50 stands for zero in the data rows.
Here are some points:
[41,51,68,49,50,51,64,61,70,76,73,58,46,59,73,72,52,51,40,54,42,50,51,60,46,48,34,45,48,73,80,72,42,29,39,60,53,52,49,
 42,64,70,38,56,62,54,44,36,59,50,47,63,52,39,60,56,58,71,52,63,65,57,42,52]
[41,58,61,38,42,57,48,49,37,33,32,54,61,29,25,33,24,26,72,47,39,55,47,70,39,47,33,31,78,46,31,27,31,46,45,38,54,62,84,
 43,42,41,54,61,49,56,45,69,82,56,60,71,40,26,23,26,40,53,38,47,50,50,50,50]
[88,75,34,69,48,31,10,64,25,35,32,44,51,58,57,49,59,86,60,77,89,46,59,38,53,45,29,61,41,54,67,63,58,71,39,48,42,46,54,
 53,59,33,78,50,50,49,50,51,50,50,50,50,50,50,50,50,50,50,50,50,50,50,50,50]
[47,44,65,63,61,58,61,40,48,46,49,43,31,34,61,57,54,47,27,46,54,79,62,34,38,47,40,54,56,60,55,58,43,54,62,65,51,40,52,
 52,64,99,50,47,55,23,28,39,61,57,51,61,70,51,53,46,42,56,55,63,71,72,56,35]
[74,58,39,74,51,36,60,64,29,54,41,29,31,53,65,65,65,77,58,63,74,41,73,43,55,62,50,44,19,57,61,36,33,42,34,54,80,53,34,
 44,61,58,80,45,50,49,50,51,50,50,50,50,50,50,50,50,50,50,50,50,50,50,50,50]
[48,73,71,81,78,45,51,50,57,87,64,62,57,55,53,55,54,83,32,70,62,56,61,42,58,41,40,85,68,67,65,50,63,50,42,75,62,67,64,
 52,71,78,58,60,56,40,58,55,46,31,54,56,57,59,65,42,35,59,70,87,44,44,52,71]
[29,41,48,56,50,42,63,40,52,51,28,47,40,42,46,47,23,46,26,60,67,51,84,46,55,51,43,67,47,59,62,38,60,49,30,46,47,44,56,
 48,66,58,39,42,54,41,24,42,60,51,51,46,54,40,60,45,47,69,51,83,53,33,34,44]
[29,37,51,34,53,56,61,22,68,59,50,81,65,67,53,54,67,62,28,44,44,69,61,49,52,47,67,68,58,52,37,36,52,50,54,63,54,48,47,
 47,58,71,43,58,43,31,60,39,69,49,50,80,99,50,42,51,47,80,66,32,58,55,38,43]
[64,46,58,39,26,33,65,54,60,63,94,55,60,53,34,43,59,44,65,65,43,41,42,51,36,45,75,47,57,54,50,56,41,26,64,41,57,60,50,
 44,40,42,34,52,55,35,54,53,44,41,48,55,66,43,37,58,41,36,43,37,69,40,50,44]
[26,38,39,35,34,59,26,44,27,35,45,25,26,35,41,51,27,30,73,33,30,41,21,50,24,37,52,64,92,42,31,47,49,55,48,52,61,83,59,
 36,40,26,32,57,43,43,38,69,74,30,55,64,42,49,32,38,47,52,72,38,54,45,55,52]
[26,39,69,44,44,37,74,69,78,51,74,38,79,68,55,39,38,37,96,30,25,49,41,43,37,51,71,34,36,53,50,56,54,34,54,49,51,57,41,
 39,49,35,42,57,60,57,46,32,59,60,40,53,44,44,33,39,49,54,55,44,70,46,50,27]
[77,60,56,41,20,43,29,71,59,48,59,25,45,61,74,66,83,33,55,53,55,57,51,62,52,56,59,28,45,63,59,71,58,46,65,43,40,50,49,
 74,61,42,50,50,50,49,50,51,50,50,50,50,50,50,50,50,50,50,50,50,50,50,50,50]
[48,55,62,36,61,39,71,43,56,54,65,72,60,52,45,66,63,61,27,47,45,34,65,37,52,51,82,59,0,38,50,16,33,47,57,72,59,33,28,
 45,66,78,36,55,38,47,68,15,33,50,47,57,72,35,73,52,53,98,65,68,74,74,52,48]
[63,34,43,46,30,63,37,54,60,44,66,59,47,48,69,63,87,42,60,45,45,61,62,62,61,77,89,33,45,56,56,43,59,66,49,38,37,28,59,
 83,43,41,48,38,68,66,59,70,44,51,55,43,43,59,45,62,68,45,54,34,52,54,58,38]
[35,58,64,65,60,38,54,24,37,52,32,40,40,44,55,43,37,68,49,76,53,45,71,60,48,39,45,74,58,47,45,34,40,33,19,53,59,49,51,
 34,77,69,51,65,49,50,59,35,57,75,68,75,56,34,62,47,60,84,64,72,51,55,43,42]
[59,56,50,60,54,62,37,41,58,51,48,61,60,48,37,45,62,54,26,47,35,48,36,34,56,65,88,45,46,20,32,45,71,42,80,62,35,29,42,
 84,26,38,31,38,57,19,26,63,73,42,56,21,26,52,46,52,61,27,50,34,69,66,87,49]
[29,47,41,21,61,41,74,26,60,61,79,68,38,68,67,56,41,77,59,56,30,30,60,34,46,45,64,61,27,60,69,11,21,42,37,47,54,39,27,
 42,74,55,40,68,42,23,59,35,27,26,37,57,72,36,63,62,52,99,76,58,47,62,42,41]
[87,83,51,81,46,57,47,58,52,67,33,64,60,50,58,61,65,55,26,70,82,54,62,27,46,46,49,79,44,33,39,52,50,48,45,64,67,61,64,
 78,68,77,80,43,52,38,46,69,25,52,79,34,34,40,49,46,49,30,43,55,30,56,38,53]
[50,35,46,45,70,66,91,52,62,33,63,40,54,64,57,52,54,24,68,30,29,56,48,46,50,66,93,41,44,46,48,44,58,49,73,51,46,57,40,
 38,44,59,54,76,50,49,50,51,50,50,50,50,50,50,50,50,50,50,50,50,50,50,50,50]
[24,31,46,58,63,45,71,49,71,74,72,79,55,55,53,57,35,76,50,51,37,42,67,34,42,42,57,74,43,51,61,38,55,42,35,79,72,36,38,
 43,71,72,49,69,54,34,64,42,57,43,33,52,67,41,72,45,19,63,32,29,51,56,41,58]
[69,69,46,71,45,50,28,65,54,64,30,48,31,28,51,66,80,39,26,59,58,46,52,54,52,57,56,55,60,40,55,60,37,55,48,50,42,36,53,
 95,50,62,68,51,61,48,37,53,51,67,51,30,52,63,39,42,56,22,37,49,47,64,51,52]
[82,46,30,54,56,66,14,71,42,59,46,37,46,39,60,51,80,52,41,41,48,56,56,79,69,55,43,51,56,65,46,90,54,65,56,43,41,42,46,
 71,29,22,44,37,61,44,42,54,21,60,51,20,16,72,48,54,67,20,39,32,25,72,39,39]
[26,51,56,34,59,49,99,58,52,51,63,62,44,54,60,44,23,63,47,30,44,27,48,31,68,59,61,73,25,69,80,43,53,69,52,62,74,56,22,
 14,75,82,54,60,65,74,70,29,30,50,51,61,59,12,43,51,50,94,39,44,52,50,50,50]
[73,13,21,47,26,43,32,89,38,51,62,44,50,41,57,55,78,56,70,26,54,53,49,68,44,61,65,30,32,42,51,68,49,64,56,37,40,48,71,
 77,42,46,76,30,45,67,50,51,50,50,50,50,50,50,50,50,50,50,50,50,50,50,50,50]
[80,54,34,21,17,30,17,80,55,53,60,29,50,43,28,30,77,56,70,23,54,68,45,56,68,77,75,35,26,39,35,71,43,51,55,32,25,47,55,
 60,35,31,78,34,59,94,44,42,2,39,47,26,22,64,24,51,55,23,55,39,32,72,52,46]
[54,55,30,59,62,70,41,33,38,44,17,56,62,51,57,57,47,16,0,47,47,52,35,36,44,42,33,46,92,53,52,66,73,49,38,50,32,26,54,
 72,34,49,23,34,35,17,37,47,67,45,46,47,71,79,62,57,55,29,60,58,59,60,78,60]
[43,43,36,33,57,49,62,15,42,45,38,51,51,71,59,42,33,56,38,69,62,36,63,40,30,29,48,57,36,63,54,33,48,29,41,72,49,40,46,
 31,64,66,62,94,60,46,67,54,61,44,49,64,55,37,60,58,55,77,54,60,47,51,47,57]
[83,37,25,46,35,49,39,93,52,21,36,42,47,42,59,61,81,53,82,57,45,44,34,56,37,63,68,32,41,46,40,56,54,53,47,51,42,40,68,
 74,48,44,62,53,53,55,52,61,34,56,54,35,33,57,44,58,63,36,52,33,39,53,56,59]
[43,28,39,54,60,51,62,56,48,55,64,70,72,61,49,41,34,44,39,51,33,40,31,55,61,38,21,71,70,52,51,70,62,57,48,63,56,56,51,
 35,55,46,31,35,33,44,40,42,71,69,49,53,61,55,59,53,63,82,53,46,53,49,40,69]
[43,46,38,49,52,69,52,50,62,57,34,48,53,27,34,38,38,69,54,57,30,52,42,59,75,61,28,42,51,50,38,55,67,75,47,58,44,47,62,
 76,64,44,33,45,32,32,48,44,66,46,38,50,58,58,35,51,45,34,57,59,50,44,41,58]
[67,64,38,63,53,27,3,64,37,60,37,36,49,53,64,47,56,62,35,44,46,27,38,54,63,76,31,41,39,43,35,44,37,76,48,43,40,50,74,
 90,69,48,54,44,66,79,62,51,50,50,50,50,50,50,50,50,50,50,50,50,50,50,50,50]
[31,62,75,67,34,32,50,55,44,60,32,52,25,35,51,50,26,58,40,38,68,52,59,69,53,27,13,57,68,52,37,28,51,52,42,55,64,70,62,
 36,86,43,42,76,47,42,47,48,56,56,56,60,59,49,56,26,31,57,60,67,43,49,36,56]
[31,22,8,36,54,63,60,29,24,23,3,64,58,63,44,63,43,71,59,68,52,27,54,19,26,30,21,71,61,60,51,24,40,29,27,53,79,57,35,
 21,67,51,51,67,31,43,57,60,70,55,44,38,31,21,88,65,38,66,58,66,67,71,53,71]
[36,41,39,35,30,36,19,51,51,31,17,16,38,33,44,39,47,51,65,26,55,59,24,65,57,52,15,17,75,51,29,34,39,51,54,31,34,43,63,
 39,32,31,22,33,50,49,50,51,50,50,50,50,50,50,50,50,50,50,50,50,50,50,50,50]
[63,61,43,78,70,28,24,67,36,71,54,39,43,33,49,57,75,83,32,39,71,46,62,53,83,65,52,62,17,38,35,30,31,56,44,44,47,52,37,
 54,73,58,95,61,52,65,63,61,26,68,54,33,46,60,67,49,52,52,40,38,4,53,34,39]
[57,66,55,74,75,50,25,57,64,68,55,45,35,46,71,61,49,60,41,59,43,60,56,53,50,46,44,57,61,55,41,49,33,45,51,70,50,50,50,
 50,50,50,50,50,50,49,50,51,50,50,50,50,50,50,50,50,50,50,50,50,50,50,50,50]
[58,51,55,59,41,35,72,41,16,46,49,54,17,28,49,43,27,77,64,71,60,45,43,50,57,56,52,79,54,50,45,23,34,42,33,63,65,48,52,
 28,62,50,50,50,50,49,50,51,50,50,50,50,50,50,50,50,50,50,50,50,50,50,50,50]
[19,34,49,40,43,50,41,52,41,42,56,46,53,50,42,54,47,41,75,36,32,57,29,49,45,53,17,25,89,57,47,56,56,60,53,41,28,57,71,
 31,27,15,12,39,40,54,37,43,63,52,54,56,37,44,39,47,53,43,45,42,65,51,56,34]
[25,50,57,49,62,50,53,49,60,65,55,42,39,49,46,54,39,54,66,60,47,61,60,34,49,38,22,57,59,66,71,76,52,61,72,78,62,61,57,
 42,56,63,51,57,64,63,58,49,51,44,46,64,53,34,42,31,37,64,41,39,49,49,40,42]
[48,38,34,52,76,65,47,38,61,56,68,38,66,85,50,57,46,50,72,66,42,48,56,65,78,55,44,36,54,57,54,56,51,59,95,50,44,50,46,
 43,29,23,31,43,59,63,32,19,66,59,33,34,47,55,61,73,54,45,34,24,59,38,63,46]
10 more points follow, each with its number after it:
[73,64,65,80,46,32,26,70,48,40,65,45,49,60,74,52,65,45,41,33,96,40,44,36,50,72,95,56,5,27,45,17,24,63,69,34,36,53,55,
 84,78,39,99,48,43,87,52,53,11,67,55,25,35,50,38,39,37,45,66,47,19,45,39,50] 0
[48,54,52,32,58,47,61,38,51,40,55,69,67,56,72,72,40,47,42,59,48,55,62,38,55,56,66,59,22,34,41,54,42,46,57,68,65,35,29,
 42,45,64,37,50,50,49,50,51,50,50,50,50,50,50,50,50,50,50,50,50,50,50,50,50] 1
[16,26,50,23,49,55,83,21,68,44,58,45,82,74,51,47,42,22,98,43,32,39,35,17,13,55,99,33,28,48,54,59,50,31,67,44,40,45,39,
 30,23,35,29,45,70,65,72,30,29,57,43,42,46,32,29,45,49,73,78,64,82,41,38,9] 2
[60,70,62,68,54,53,42,36,50,48,33,48,52,42,50,48,49,60,40,67,48,48,19,36,55,44,41,72,71,54,44,54,51,50,48,67,60,43,53,
 49,51,68,48,51,60,50,64,65,63,37,43,54,46,54,67,52,38,38,45,63,50,41,53,55] 3
[41,65,55,76,63,68,41,15,51,68,37,34,36,39,43,47,68,73,32,56,49,69,49,41,50,51,33,36,68,53,25,46,67,61,58,51,34,31,44,
 55,48,71,48,45,46,23,30,40,70,56,63,65,61,68,54,68,51,39,65,49,34,38,33,31] 4
[74,79,65,82,56,63,49,31,38,85,47,49,43,55,54,56,51,55,18,37,75,55,73,41,52,49,72,76,43,43,39,30,45,50,61,77,66,47,42,
 74,66,64,70,44,78,66,46,38,38,54,42,33,40,46,87,61,36,16,28,55,31,58,62,69] 5
[41,34,53,61,36,56,73,48,48,38,44,52,47,53,58,57,44,33,83,48,28,58,56,65,29,37,18,10,70,43,30,29,43,34,37,27,51,61,65,
 35,37,24,33,54,47,47,52,73,73,46,45,71,58,41,51,50,50,50,50,50,50,50,50,50] 6
[54,56,73,67,57,57,51,23,47,52,49,48,48,53,52,41,39,48,35,52,44,63,62,43,53,49,52,65,47,52,55,55,73,66,53,64,68,60,32,
 51,80,99,47,50,60,34,61,55,51,37,36,45,49,38,48,55,54,63,68,79,84,50,51,70] 7
[95,71,41,75,56,48,26,85,58,67,39,31,31,45,49,50,51,74,41,45,67,45,86,41,47,55,60,60,17,46,59,40,42,59,23,31,41,27,37,
 78,65,50,75,44,59,73,81,84,26,55,45,28,40,60,74,45,42,36,47,47,15,62,41,62] 8
[45,59,62,38,54,75,35,27,76,50,55,46,58,64,50,61,50,47,54,28,14,31,14,36,53,34,80,47,45,40,40,63,69,40,99,64,39,36,28,
 48,27,69,48,52,61,31,53,25,42,35,50,48,39,37,25,49,39,47,66,50,90,41,63,55] 9
Which three of these numbered points are nearest to each point below by angle, seen from the average point of the first points? Their numbers follow each, nearest first.
[47,60,44,38,38,60,22,48,45,31,22,43,47,44,20,39,26,37,79,41,21,29,28,64,37,25,10,41,94,51,48,44,50,43,33,33,61,82,77,
 13,8,20,41,42,1,24,39,60,68,43,39,25,50,50,50,50,50,50,50,50,50,50,50,50] > 6 3 9
[35,33,65,70,54,33,43,43,68,40,62,50,56,69,66,46,68,63,59,59,84,53,68,41,58,51,83,67,37,36,52,29,49,42,67,52,45,63,82,
 66,69,52,90,65,55,65,50,44,24,25,37,30,56,68,41,30,26,50,61,53,53,36,38,48] > 0 5 8
[45,81,47,65,73,95,34,1,41,61,37,48,45,53,63,59,67,66,19,58,47,66,58,41,46,38,24,36,49,53,55,65,72,62,66,70,57,44,40,
 91,58,69,45,40,63,21,32,53,66,32,35,49,70,76,58,66,54,39,44,28,47,42,34,36] > 4 3 5
[46,43,35,35,61,56,82,36,51,58,62,77,74,61,59,39,41,47,28,45,31,33,43,35,45,59,76,53,40,53,45,36,56,50,58,73,66,51,30,
 48,56,67,50,50,50,49,50,51,50,50,50,50,50,50,50,50,50,50,50,50,50,50,50,50] > 1 2 9
[42,36,41,49,76,74,63,53,78,74,67,63,44,36,40,53,45,69,53,39,22,47,43,30,55,62,53,55,44,61,59,60,54,41,51,51,40,37,44,
 57,63,72,57,67,55,40,50,39,68,54,53,63,56,43,57,48,48,65,43,35,66,66,49,55] > 9 7 4
[33,52,47,31,30,51,41,44,33,29,35,37,58,64,24,28,20,16,90,42,53,62,54,79,54,51,13,21,60,37,36,26,42,36,36,31,42,56,62,
 20,18,11,29,55,53,56,36,39,56,49,29,35,33,58,45,45,45,33,28,43,59,44,49,27] > 6 2 9
[62,47,64,60,51,29,32,50,64,33,60,36,34,54,77,45,51,45,64,52,99,69,77,42,44,52,94,65,27,38,52,27,32,12,37,55,54,60,50,
 57,67,41,99,75,58,74,66,73,34,53,48,39,42,26,45,42,36,33,47,60,35,38,50,42] > 0 8 5
[55,45,57,37,58,41,80,70,74,51,45,60,53,39,51,59,29,35,42,59,46,41,55,48,40,36,56,59,27,49,59,55,51,61,57,65,54,38,50,
 50,50,50,50,50,50,49,50,51,50,50,50,50,50,50,50,50,50,50,50,50,50,50,50,50] > 1 2 9
[46,58,42,55,70,43,58,40,59,69,73,63,57,79,52,39,19,62,52,48,47,31,44,34,44,21,31,80,38,61,63,37,38,31,34,51,75,76,43,
 29,67,78,59,55,41,32,44,33,30,39,41,55,55,8,42,42,38,92,54,51,49,46,34,60] > 7 2 1
[45,63,48,50,49,61,65,29,28,45,28,56,44,57,58,68,34,58,33,46,62,44,41,34,61,42,33,69,67,48,46,24,41,42,24,46,54,46,40,
 31,68,50,50,50,50,49,50,51,50,50,50,50,50,50,50,50,50,50,50,50,50,50,50,50] > 3 5 1
[52,44,69,59,40,29,22,41,58,46,58,51,48,45,59,66,53,50,70,35,83,47,80,46,33,44,99,43,0,50,76,25,40,34,45,34,56,63,31,
 39,62,34,99,72,9,39,48,50,30,57,46,13,45,59,55,44,53,55,36,40,49,39,26,50] > 0 8 5
[60,75,82,85,54,46,35,57,37,64,48,56,47,47,53,53,77,74,27,49,53,50,66,45,57,49,50,41,43,42,31,33,64,74,48,65,64,50,44,
 63,73,81,67,51,65,37,34,56,30,44,71,36,35,60,56,50,58,35,44,41,19,63,55,60] > 5 8 0
[34,57,60,56,62,63,52,39,69,81,51,46,40,48,29,30,56,56,19,71,46,50,47,51,53,45,37,44,56,69,53,31,51,75,69,55,40,40,49,
 44,33,53,44,38,41,32,48,51,99,83,46,61,83,61,48,50,50,50,50,50,50,50,50,50] > 4 3 7
[32,44,39,29,63,58,70,32,58,45,55,55,52,61,42,41,30,41,47,77,70,61,52,33,36,29,61,55,11,55,70,62,53,66,73,71,58,39,24,
 33,54,63,35,64,70,58,50,51,50,50,50,50,50,50,50,50,50,50,50,50,50,50,50,50] > 1 2 7
[58,56,74,50,45,61,51,14,36,39,67,80,63,51,33,39,65,19,5,27,23,44,41,33,38,59,99,47,54,27,27,36,68,37,73,38,35,33,28,
 44,27,86,37,35,56,41,63,50,88,55,57,44,74,64,41,49,66,55,58,39,64,47,67,42] > 9 1 2
[39,64,44,27,79,69,80,43,57,53,61,66,63,55,61,66,52,72,60,55,41,59,53,67,70,66,55,45,35,47,55,55,44,71,61,44,40,42,43,
 42,53,53,35,50,46,48,57,26,37,54,52,63,73,58,50,47,38,57,59,58,56,60,50,59] > 1 2 9
[45,50,47,48,66,33,47,37,29,41,50,52,38,40,45,49,38,67,41,56,41,29,60,56,44,26,29,67,30,47,74,45,52,45,32,61,86,70,35,
 27,58,52,35,39,31,46,58,40,51,56,55,60,58,41,56,38,22,71,65,73,65,67,41,60] > 7 1 3
[31,46,58,39,37,48,70,14,34,58,60,61,54,69,58,45,30,55,50,58,48,58,59,29,43,34,53,70,47,71,62,20,29,32,41,64,73,69,53,
 35,76,85,77,65,55,44,46,37,40,43,44,49,50,18,52,44,49,99,56,48,45,49,45,47] > 7 2 1
[64,59,45,61,64,54,53,49,65,78,46,45,50,59,79,65,44,49,30,51,45,49,35,56,45,44,35,56,67,63,56,56,53,71,53,53,35,48,58,
 40,53,65,45,47,58,64,57,65,73,45,44,57,54,51,41,43,52,61,61,58,37,52,50,54] > 3 4 7
[36,49,55,29,56,53,63,65,78,28,67,63,61,51,36,39,48,53,88,41,41,50,38,53,45,50,61,32,55,65,51,48,54,49,62,44,49,53,44,
 35,27,33,30,48,47,58,63,29,53,65,45,51,43,36,45,71,63,63,49,50,68,28,51,41] > 2 9 6
[84,68,73,83,41,19,1,7,45,67,56,35,44,48,46,29,72,59,52,37,90,38,38,7,29,31,99,60,22,32,31,26,38,27,59,51,33,28,50,
 89,52,31,99,66,53,65,41,46,15,59,53,17,39,66,58,62,58,23,42,47,21,50,69,50] > 0 5 8
[45,41,44,24,35,42,49,43,75,63,76,46,74,89,56,57,47,39,99,50,25,41,56,57,53,61,76,55,54,48,41,38,46,30,65,55,60,49,24,
 29,45,46,41,46,51,71,76,42,47,37,30,52,44,31,52,58,64,67,60,58,69,39,48,39] > 2 9 1
[50,56,48,38,50,60,61,46,55,67,59,68,52,50,52,47,41,56,47,63,41,48,60,53,48,54,46,73,69,59,40,35,53,67,40,46,62,60,49,
 39,45,51,38,54,51,30,49,54,50,35,41,60,57,41,64,66,61,66,58,62,58,50,57,64] > 7 3 6
[35,66,59,66,55,36,47,36,34,48,34,54,47,59,49,60,27,50,59,77,71,42,42,36,50,34,25,83,58,41,43,26,49,39,29,55,69,65,48,
 30,65,58,64,63,42,36,38,63,67,31,46,62,50,21,58,44,36,66,50,68,54,41,32,45] > 3 7 6
[36,33,41,27,41,72,46,38,63,42,40,45,38,41,49,61,59,47,76,34,35,50,37,59,40,52,34,49,91,43,31,43,45,26,14,35,52,71,75,
 21,10,15,35,53,21,30,32,33,53,39,40,53,38,53,29,52,60,36,43,47,66,41,57,58] > 6 2 9
[55,59,56,99,69,47,52,48,26,54,30,45,48,67,72,50,61,98,32,45,60,53,66,47,68,50,51,58,41,55,59,34,45,21,38,89,59,37,41,
 56,49,77,50,50,50,49,50,51,50,50,50,50,50,50,50,50,50,50,50,50,50,50,50,50] > 5 3 8
[54,59,58,72,66,60,65,71,31,58,43,46,48,41,36,57,65,81,47,73,85,52,73,78,79,75,46,44,20,49,68,52,42,51,26,39,28,23,61,
 53,51,31,51,36,48,65,59,74,41,65,56,53,60,59,73,63,57,47,46,79,41,65,31,57] > 8 0 5
[84,67,46,64,38,61,31,80,30,38,58,36,39,51,56,43,89,56,61,48,68,56,57,78,71,88,69,36,36,38,38,55,43,59,58,25,31,54,65,
 81,33,22,62,38,48,61,48,48,0,42,66,30,27,72,30,47,73,33,47,54,51,55,33,20] > 0 8 5
[46,49,52,43,49,44,93,44,51,49,55,61,49,56,50,57,40,39,20,45,61,56,80,28,27,32,60,72,50,57,41,16,36,31,41,70,57,40,37,
 30,56,50,50,50,50,49,50,51,50,50,50,50,50,50,50,50,50,50,50,50,50,50,50,50] > 1 5 2
[52,40,53,50,29,48,34,38,50,39,40,51,35,29,31,40,38,29,67,32,15,37,29,59,19,18,19,20,69,40,46,40,33,26,28,25,43,51,69,
 28,31,21,33,53,29,37,40,51,69,34,49,50,18,41,34,42,49,52,65,64,46,40,49,35] > 6 2 9
[54,73,50,57,64,61,59,39,33,58,47,55,36,29,53,72,69,71,25,54,68,56,90,61,61,41,61,61,34,53,59,37,50,49,52,57,37,33,44,
 87,84,85,61,47,47,29,55,46,53,66,58,45,65,63,72,61,41,23,32,46,37,53,51,53] > 5 8 4
[26,47,70,58,45,40,66,40,59,55,65,47,57,57,64,65,73,54,67,38,26,52,39,48,59,59,57,27,69,53,30,40,57,36,77,64,55,65,73,
 68,48,48,50,56,52,33,30,33,54,45,57,34,30,50,34,61,59,40,59,49,74,44,61,29] > 9 2 6
[27,48,65,31,65,57,83,40,58,54,46,50,56,50,53,56,47,46,35,47,41,51,45,44,31,33,60,50,18,32,36,47,38,44,48,66,79,43,47,
 70,67,71,25,41,44,35,57,33,52,57,43,54,83,45,60,71,59,71,49,50,68,66,69,51] > 1 7 2
[51,60,67,70,65,63,56,57,50,78,50,31,32,40,60,48,36,83,42,55,61,49,63,74,76,54,43,56,40,52,57,35,42,54,39,74,63,49,45,
 54,82,55,46,55,63,51,50,60,52,56,55,37,49,50,62,48,54,56,50,71,51,56,49,76] > 5 7 8
[62,43,20,34,40,45,32,58,45,43,43,52,45,43,29,52,32,28,82,47,46,60,46,66,35,41,38,42,84,57,34,38,64,61,61,48,56,69,65,
 34,16,0,37,66,35,37,31,46,45,41,49,47,35,39,43,49,48,35,45,39,66,57,64,69] > 6 9 2
[30,35,58,46,63,49,63,29,53,41,70,58,74,67,44,52,34,27,70,29,47,65,43,36,36,53,93,37,45,50,43,65,75,54,78,49,51,48,25,
 33,26,55,48,44,55,61,63,35,55,45,57,71,59,35,34,63,65,73,84,55,69,49,69,32] > 2 9 1
[57,65,44,38,76,58,56,47,47,28,68,56,50,66,50,45,34,35,68,56,46,49,51,46,43,55,34,43,72,50,49,72,60,54,68,69,62,59,44,
 48,29,56,48,38,32,47,42,41,62,51,40,32,66,69,61,73,56,36,42,45,85,60,70,58] > 9 1 7
[47,72,61,63,65,52,65,48,52,50,56,67,57,63,34,51,48,55,54,70,51,39,46,40,34,44,39,50,58,54,55,71,57,51,36,52,76,63,50,
 41,58,54,50,78,66,44,54,47,50,50,55,75,66,46,51,37,52,82,60,63,63,45,39,50] > 7 3 2
[62,69,50,42,68,81,70,38,54,55,65,69,42,54,54,55,52,47,21,43,31,48,53,30,21,20,50,57,60,56,55,60,65,60,78,72,64,47,35,
 66,47,57,31,54,59,33,65,32,50,29,30,53,61,51,69,52,34,58,47,31,72,66,60,64] > 9 7 5
[49,67,54,54,32,39,63,60,64,61,53,76,62,67,49,53,57,71,22,49,69,40,53,29,41,30,48,73,47,62,72,49,63,51,47,77,48,37,47,
 77,79,79,69,52,33,30,49,44,56,58,66,46,50,35,46,37,37,39,29,47,51,65,52,45] > 5 7 3
[60,66,58,26,41,54,51,37,68,58,44,63,40,32,49,40,51,50,12,37,45,62,65,59,51,58,57,63,58,47,46,44,46,57,50,59,56,46,54,
 57,49,54,40,67,69,57,71,52,60,56,57,67,52,34,40,46,54,51,65,63,57,49,43,58] > 7 5 1
[64,83,46,20,42,38,57,36,44,77,64,67,63,87,62,57,35,52,37,59,48,38,81,54,59,52,46,62,33,60,59,26,34,49,72,94,83,51,31,
 44,73,65,51,64,31,29,49,24,51,65,45,53,83,61,76,48,38,81,60,61,66,67,54,74] > 1 7 5
[43,38,43,40,51,59,73,46,48,41,72,34,73,67,44,58,49,28,65,32,49,58,37,36,42,55,55,34,39,49,72,82,87,72,83,48,47,63,44,
 48,60,41,39,54,55,44,41,40,40,32,34,46,57,56,40,44,69,75,59,43,64,31,28,20] > 2 9 7
[50,54,37,26,54,41,83,37,59,54,75,83,71,68,44,49,51,62,51,52,32,31,49,48,47,53,88,69,42,42,29,62,46,40,68,62,68,47,32,
 49,55,58,34,51,73,65,84,47,40,47,51,49,57,27,50,50,50,50,50,50,50,50,50,50] > 1 2 9
[84,64,41,64,38,47,42,72,27,48,42,54,31,26,49,57,68,83,32,31,62,27,62,47,65,56,44,47,8,41,51,39,44,52,36,43,50,50,33,
 59,70,57,83,49,57,54,60,84,42,64,52,38,47,46,59,47,35,29,61,59,17,78,50,65] > 8 0 5
[36,38,57,78,79,72,57,26,49,50,49,41,38,55,69,55,49,74,57,73,44,53,36,47,60,48,43,63,52,58,61,79,59,32,42,48,55,63,53,
 54,72,79,49,45,35,35,43,53,72,42,36,53,55,56,79,54,23,40,46,66,56,40,43,57] > 3 7 4
[56,62,82,75,67,58,42,37,44,63,51,70,34,34,50,70,68,44,0,51,47,39,66,24,39,36,41,54,49,23,28,36,77,68,72,81,48,48,50,
 59,45,89,38,41,54,40,61,37,55,56,63,26,53,68,83,47,55,46,45,45,43,45,43,59] > 5 4 7
[53,73,61,38,70,39,61,32,57,78,55,50,62,65,45,56,54,69,44,60,46,48,66,21,50,71,77,58,21,47,52,33,47,56,69,76,65,48,35,
 52,62,64,53,76,52,22,61,53,48,45,46,58,65,28,57,44,44,83,52,59,52,42,42,58] > 1 7 5
[48,60,69,31,76,74,77,39,63,39,55,61,49,51,58,38,36,37,37,74,68,59,43,48,38,39,67,45,36,71,70,47,36,51,70,78,64,36,35,
 49,44,77,36,44,62,45,61,26,58,47,35,84,77,34,53,71,60,68,61,46,57,48,42,57] > 1 7 2
[54,33,42,25,38,60,60,44,56,49,73,31,66,54,33,28,43,39,85,53,29,57,46,47,54,41,51,37,54,45,45,59,67,47,74,60,40,37,35,
 50,32,57,65,51,62,53,53,36,43,43,37,27,36,61,48,60,64,67,54,29,66,43,67,64] > 9 2 1
[82,99,73,68,48,54,19,59,47,53,47,52,44,52,73,68,68,71,39,67,53,35,39,57,60,47,24,61,44,31,37,49,35,50,50,50,50,50,50,
 50,50,50,50,50,50,49,50,51,50,50,50,50,50,50,50,50,50,50,50,50,50,50,50,50] > 3 8 5
[23,48,79,53,60,37,44,27,55,72,76,46,46,78,56,35,26,69,48,60,48,45,61,20,41,41,41,55,10,42,66,45,49,47,63,77,57,60,47,
 25,57,64,36,40,35,52,74,50,59,38,31,49,40,19,55,49,37,86,58,69,57,50,28,43] > 7 2 1
[43,37,31,44,61,57,88,55,35,38,52,54,58,56,47,43,31,38,40,62,53,73,53,46,43,29,32,65,47,42,41,52,57,50,50,68,75,67,53,
 47,68,69,35,55,49,43,57,58,75,51,54,73,61,48,58,38,52,75,44,54,64,62,55,51] > 7 1 6
